Each row is where one point has got to under a steady rotation. How many steps took it there?
The counts run from 0 to 524.
[-30.7  -6.9  12.7 -10.6  31.4 -11.9   3.6   5.8 -30.5  -5.9 -44.3 -29.1
   9.1 -18.2  14.8 -10.1 -27.6 -24.6 -24.3  15.0  17.4 -10.2   7.7  -2.1
  -0.9  -4.3  -1.9 -23.0  19.7  30.0  20.8  16.2  -1.3] => 49
[-14.9  15.3  13.0  18.7  31.5   0.5 -16.2  -3.4   2.1  -7.5 -26.9  22.4
  12.4 -21.1   2.8  16.8  28.3  -2.1 -26.8  17.0  -4.8 -31.3 -15.8  19.2
  12.8  25.2  22.9 -25.5   2.1  24.2 -24.6  22.4  -6.6] => 10
[ 26.4   0.7 -36.5  19.3   7.3  35.1   6.4  22.9  -6.6  17.0 -17.4  31.3
   1.9  29.7   4.4  39.9  -2.8 -24.4  -3.3  10.6  -1.4   5.8  -3.3  21.8
  11.1  -2.6   1.9 -28.6  -2.4  21.1  19.5  10.1 -15.6] => 315
[-23.6  -2.8 -12.3   3.4  -4.4  24.9 -17.0   2.3 -31.8  -0.9  -0.8  23.3
  41.1   5.9  10.7  12.0  17.4   9.7  38.1   9.7   1.7 -12.5   9.9  -4.4
  28.5  23.9  -4.9 -13.8  -5.5  30.2  31.8   9.1 -17.6] => 174
[-28.7  27.1   4.7 -17.7  -8.3  -2.5 -31.6  15.9 -31.9 -28.5 -21.6 -16.7
  14.6   3.1  24.5  -1.6 -13.7  -7.6  -8.8  10.8   2.9 -34.9  -3.8  -6.7
  28.8 -11.0   4.8  -8.2 -22.7  44.5   1.0   1.4  29.2] => 20
[ -6.6   6.4  -4.4 -17.8  -1.5  49.0  -0.7 -23.9   6.4 -18.1  -2.5  35.6
  12.6   5.2  -3.5 -16.2   6.5 -22.5   0.0  19.1 -48.0 -14.2   3.3  35.5
   3.3  29.4 -14.2 -10.3  -2.1   6.3   0.3  -3.4  22.2] => 168
[  1.6  20.5  12.6 -27.5  10.8   3.7 -20.1 -21.4 -23.0 -27.1 -36.1 -19.5
   1.3 -21.1  22.2  16.8   3.3  10.9   3.8  27.4  20.5 -28.6   2.7  20.9
  35.2  10.8   9.2  21.8   3.2  18.3   9.7  21.0   2.5] => 192
[-19.9 -25.0   6.7 -35.7  -2.2  10.2 -10.3 -10.5 -12.1 -26.0  -6.0  19.7
  12.6  -6.0   6.8 -27.7  34.0 -15.8   9.6  21.3 -11.0 -22.1 -12.1   4.3
   0.2  19.4   6.5  41.0  24.4  -6.8  26.2  22.2  28.1] => 369
[  0.7 -26.1   6.8 -20.1  17.3  -6.4 -22.3  23.1 -28.9 -15.9 -20.7   8.8
  33.4 -32.2 -10.8   4.1 -12.5 -10.9   5.0   4.7  30.3  -2.7  -0.6 -19.2
  -3.8   2.9   4.4 -19.2  34.5  16.2   9.9  39.2   4.2] => 358
[ 32.3  14.3  -9.4  -1.8 -16.3   6.2 -25.9  16.4 -26.1 -17.2  -4.1   3.7
  10.5 -11.1   3.7  25.1 -12.2  -1.1  17.2  15.4  32.4 -24.6 -11.9  -5.1
  45.6   9.7  28.6  14.4  -3.2  41.4  -6.5   1.0  10.4] => 17
[ 13.4 -19.1  -1.9  -0.6  -9.7  36.0 -12.1 -22.0 -31.3  -9.0 -12.7   4.4
 -22.4  -8.2  12.9  14.0  -4.5   6.8  -2.7  30.4   1.0  23.5  -1.3  35.8
  13.4  30.9  -1.8  -9.2 -22.3  25.5   7.7 -25.9 -21.2] => 35
[-11.4 -31.5 -33.7   0.3  11.8  10.4 -34.3  15.7 -35.2  -7.7   8.6  23.3
   1.8  -5.0  18.8 -10.7  19.1 -11.8  11.9  32.2  -6.5  18.3 -16.0   7.8
  16.1   0.8  17.9 -13.2   0.8  15.4  30.9  -5.7  35.3] => 30
[-22.5  -4.4  28.9  -8.1  29.4  -2.7  11.8  -8.5 -21.3 -12.5 -36.8 -28.9
  -8.3  -8.0  18.8 -13.8 -20.8 -41.8 -19.2  12.1   4.0  -8.0   1.0   3.2
   4.1  -1.3   1.3 -13.7  22.8  33.4  21.4   8.4  14.2] => 50
[  4.4 -29.1  -9.9   8.8   8.3  -4.0  16.6  18.3  16.7  -1.3   3.4  17.2
  12.4   7.1  -6.4  -8.5  11.5 -41.9 -29.2 -31.4   9.4 -14.1  -2.5  -1.4
   5.7  16.4  22.3  -1.4  36.4  37.3   0.6  27.7  26.6] => 428
[ 46.4 -32.6  -1.5 -35.0 -11.6   9.4  15.7   6.4   3.9 -22.3  -7.8   9.0
 -17.7  -6.5   7.4  -8.6 -11.2 -29.2  -4.8   4.3   4.6  25.6 -16.8   8.4
  -5.2  -5.7  -2.0  16.6  29.1  14.2  18.7  24.6  36.8] => 228
[ 24.3  -2.1  38.0 -17.9 -22.5 -20.0  12.3  -5.5  16.1 -11.9 -38.8 -14.6
 -21.2 -12.6   6.7  17.3 -18.5 -14.1 -13.8  -1.1  10.2 -14.4  -6.4  13.9
  11.4  15.1   3.5  42.1  -3.9  30.9 -16.4   8.5 -22.1] => 393
[-18.0 -21.8  33.9   8.8  16.1  27.7   1.3  -5.0 -25.7  -9.6 -18.2  27.8
  23.8  -0.7  18.1  -3.4  33.9   8.1  -8.4  36.8   9.5 -16.3 -27.9  12.6
 -12.5  23.2  -4.9  -9.2 -15.8  29.3  24.1   0.4 -29.0] => 39
[ 30.2   0.8 -17.8   4.4 -19.5  22.6  10.5  27.6   3.5  10.4 -17.4  30.1
  10.5  27.5  -0.6  -0.8  24.3 -34.2  -7.1 -18.0  14.5 -38.4   1.4  -2.0
   0.4   9.4   1.0   1.4 -14.4  20.1 -38.9  16.8 -19.7] => 285
[ -6.3 -28.7   1.6   5.1  29.8 -15.9  26.8   5.1  24.3  21.7 -21.6  13.5
  -3.9  -9.4 -12.1 -23.0   9.7 -42.9 -18.6  -7.4  -5.7 -25.2  -0.6   2.2
  -9.1  16.3  19.5  27.0  24.1  18.0 -18.9  11.6   5.4] => 254
[ 11.3   9.5 -12.7 -18.4  13.0 -12.2   9.3  -4.4  12.7   3.6  -8.3   2.6
 -16.6 -14.8   1.1 -10.2  22.7  27.1 -37.8   9.4   4.5 -19.9 -12.6  33.4
  27.2  -2.1   8.2  47.4  -1.2  34.9  -4.0   1.6  14.3] => 124
[-18.9 -26.0 -17.3 -33.8 -10.3  12.0  -5.8  -7.7 -14.4 -13.3 -32.7   4.2
   0.2  19.8  26.9  -6.8 -23.0  -7.7  16.0  18.6  -0.8 -20.3  37.0   5.0
 -11.5   4.3  -2.2  22.3  -8.9 -10.4  32.6 -21.1  28.5] => 61
[-22.6  21.0  30.8 -29.0   9.2  -1.8 -33.7 -10.9 -23.0 -27.1 -31.2 -13.3
   4.2 -24.9   4.9   6.9  -6.2  22.7 -10.0  27.9   3.4 -27.1  -1.2  19.9
  19.8  10.2  10.1  31.2   2.0  15.2  13.1   6.3   7.5] => 193
[  2.9 -44.8 -27.7 -19.6 -33.0  -7.4 -16.8  18.2   6.3  -3.0   3.1  40.2
  -9.2   6.1 -14.9 -13.4  11.9 -20.1  -0.9  -3.2 -37.5   7.8   4.6  16.6
 -20.2  28.3   5.6  26.7  -4.1  -6.6  -4.5   4.5  11.8] => 100
[-34.8 -45.7  -0.3 -26.7  -4.2 -13.9   2.4  -8.0  -0.8 -25.8  -0.2 -20.7
 -12.7   0.3  47.8 -18.7   3.1   0.1   3.6   0.8   2.4   8.9   7.5   7.7
   3.1  23.5  14.4  24.6   1.7  20.1  38.0  12.2  30.0] => 233
[-39.5  -0.9  -3.8  -3.8  15.9  14.0 -19.4 -31.1  -8.3  -9.3  13.0   9.9
   5.4 -31.2   8.2 -33.0  17.0  -2.5   1.2  13.1 -28.3   4.4  11.4  20.9
  29.7  15.5   4.4  -5.3   0.5  36.8  10.4 -15.4  34.2] => 165
[ 18.0   0.0  20.3   4.8 -19.2  -0.3  32.7  -6.5  16.2   2.6 -30.5  11.8
   0.9  -3.2  -1.9   7.8  -3.1 -11.8 -32.2 -30.1   5.7  12.1  15.8  21.8
 -10.0   5.3 -28.0  -8.1 -12.6  52.7 -22.4  14.8 -28.4] => 422
[ -1.2   6.3 -48.6 -24.2   5.3   2.5 -34.2  19.1 -11.8 -12.6  -1.6   2.6
   4.8  -8.9  19.4   8.6  -6.2  10.0  10.5  20.5 -18.0   7.0 -16.4   9.6
  36.3   0.1   0.8 -15.1  -2.8  26.2   5.0  29.4  34.0] => 473
[ 29.7 -16.7 -29.3 -31.0 -27.2 -31.4   8.1  20.4  -1.2  -2.9 -17.2  -1.3
 -25.4  12.0  28.4   2.7 -17.1 -30.8   6.7  -8.9  -5.1  23.7  10.0   0.0
   7.7 -28.9  -0.3  24.1  -6.1  20.4   3.2   9.6  30.2] => 402
[-10.9 -14.1 -29.2   8.6   6.5 -22.8  -0.8   9.6  -3.8   8.1 -24.2 -18.1
 -37.6  14.8  11.3  -7.6   1.4 -43.4 -35.0 -17.5   5.9 -10.9  18.2   8.2
  24.3   6.9  30.2  16.1  10.4  26.1  -2.0   4.5  13.3] => 119
[-28.8  19.9  10.7   2.0  -1.2  16.3   7.3  -1.9 -14.4  15.4   1.1  26.5
  15.8   8.2  17.2  -0.3  35.9   9.7   0.7  15.3 -23.8   4.2 -20.5  23.9
  17.6  -7.6 -20.9  -3.2 -25.1  50.7  27.8   2.7 -18.6] => 309
[  3.5  -1.2  -2.2  23.6  -2.4  15.9  12.9  -9.0   4.1   4.9 -21.1  -0.6
  -5.5  14.6  19.5   2.5  -6.0 -29.4 -14.0  -1.8  13.6 -36.9  20.3   3.4
  16.2  19.0  11.5 -16.8 -26.6  51.1 -33.6 -32.9   3.2] => 149
[  9.0  20.6   0.0   6.3  -4.8   3.3 -23.3 -10.5  -9.2 -17.0 -15.9   8.3
 -21.5   0.6  -9.9 -10.5  14.5 -33.6 -56.4  -8.6  -3.1  -5.6  11.7  33.0
  19.9  -3.7   7.1  -2.7  15.2  29.0 -28.2   4.5  24.2] => 294
[ 18.2 -18.3 -24.0 -33.3 -14.6 -32.5  -5.7   6.8   5.2 -14.0 -22.5   0.9
 -26.5  -3.9  43.3  14.7   6.2  22.7 -12.5 -11.0  13.5  31.6  16.9  17.0
  11.0 -13.9  -5.4  15.6  -4.2  22.4  10.2  25.6  22.9] => 404
[-34.8 -32.2  -4.4  -9.8  -2.8 -38.5  -2.8 -13.6  -0.5   3.4  -5.0   7.7
 -29.0 -20.7  34.2 -21.4  30.0   7.3 -15.9   8.2 -20.3  24.2   5.4   7.7
   6.5   0.7   5.5  23.9 -11.9  28.9   1.6  -7.9  30.8] => 407
[-13.8  -9.3  11.7 -35.7   3.4  -5.8  15.2 -17.4  -4.2  14.6 -37.3  17.8
  15.3 -25.5  16.3  -1.8   4.1  27.5  21.6  32.0 -18.8  21.5  14.9   8.9
 -14.4 -20.0 -34.8  19.0 -13.6  23.4  11.4  -8.2 -10.7] => 66
[-31.8   3.5   1.9 -29.3 -18.0 -33.6   0.0  -2.9  16.0  -4.2 -18.3 -12.3
  14.4   2.0  26.1  -7.9  -0.2  -4.5   7.1 -27.8  -0.2 -35.2  32.1 -11.5
  16.5   2.5   6.0  29.9  -3.7  33.5   9.6  12.4  26.5] => 262
[-17.2 -22.0   1.2 -32.0 -24.1 -35.5 -20.0  30.2 -11.0 -14.0 -11.3   4.7
  18.6 -16.5   0.9 -19.4  -9.3 -12.7   8.1 -16.9   9.5  -8.7  12.1 -20.7
  -6.2  -5.6  10.9  27.4  16.5  27.4  -4.9  22.2  23.9] => 88
[-19.4  -3.7 -44.7  -3.9  -0.3  11.0 -25.7  21.4 -22.6  -9.0  21.2  14.4
   1.4  11.3   6.6 -18.5  26.8 -11.6  -4.6   4.5 -16.2 -17.5 -21.1   8.6
  32.4  14.6  23.3  29.3  -9.6  26.5  20.0  -3.5  42.7] => 301
[ 38.3 -22.7   0.4 -34.1  -4.1   7.9  15.2  13.3   3.4 -19.2 -27.7  10.5
 -10.7   3.3   8.8 -18.8 -13.0 -42.0 -15.9   8.0   5.5  13.1 -12.3   6.7
 -23.8  -8.5 -10.5   3.6  30.0  -0.2   5.0  30.6  33.2] => 227
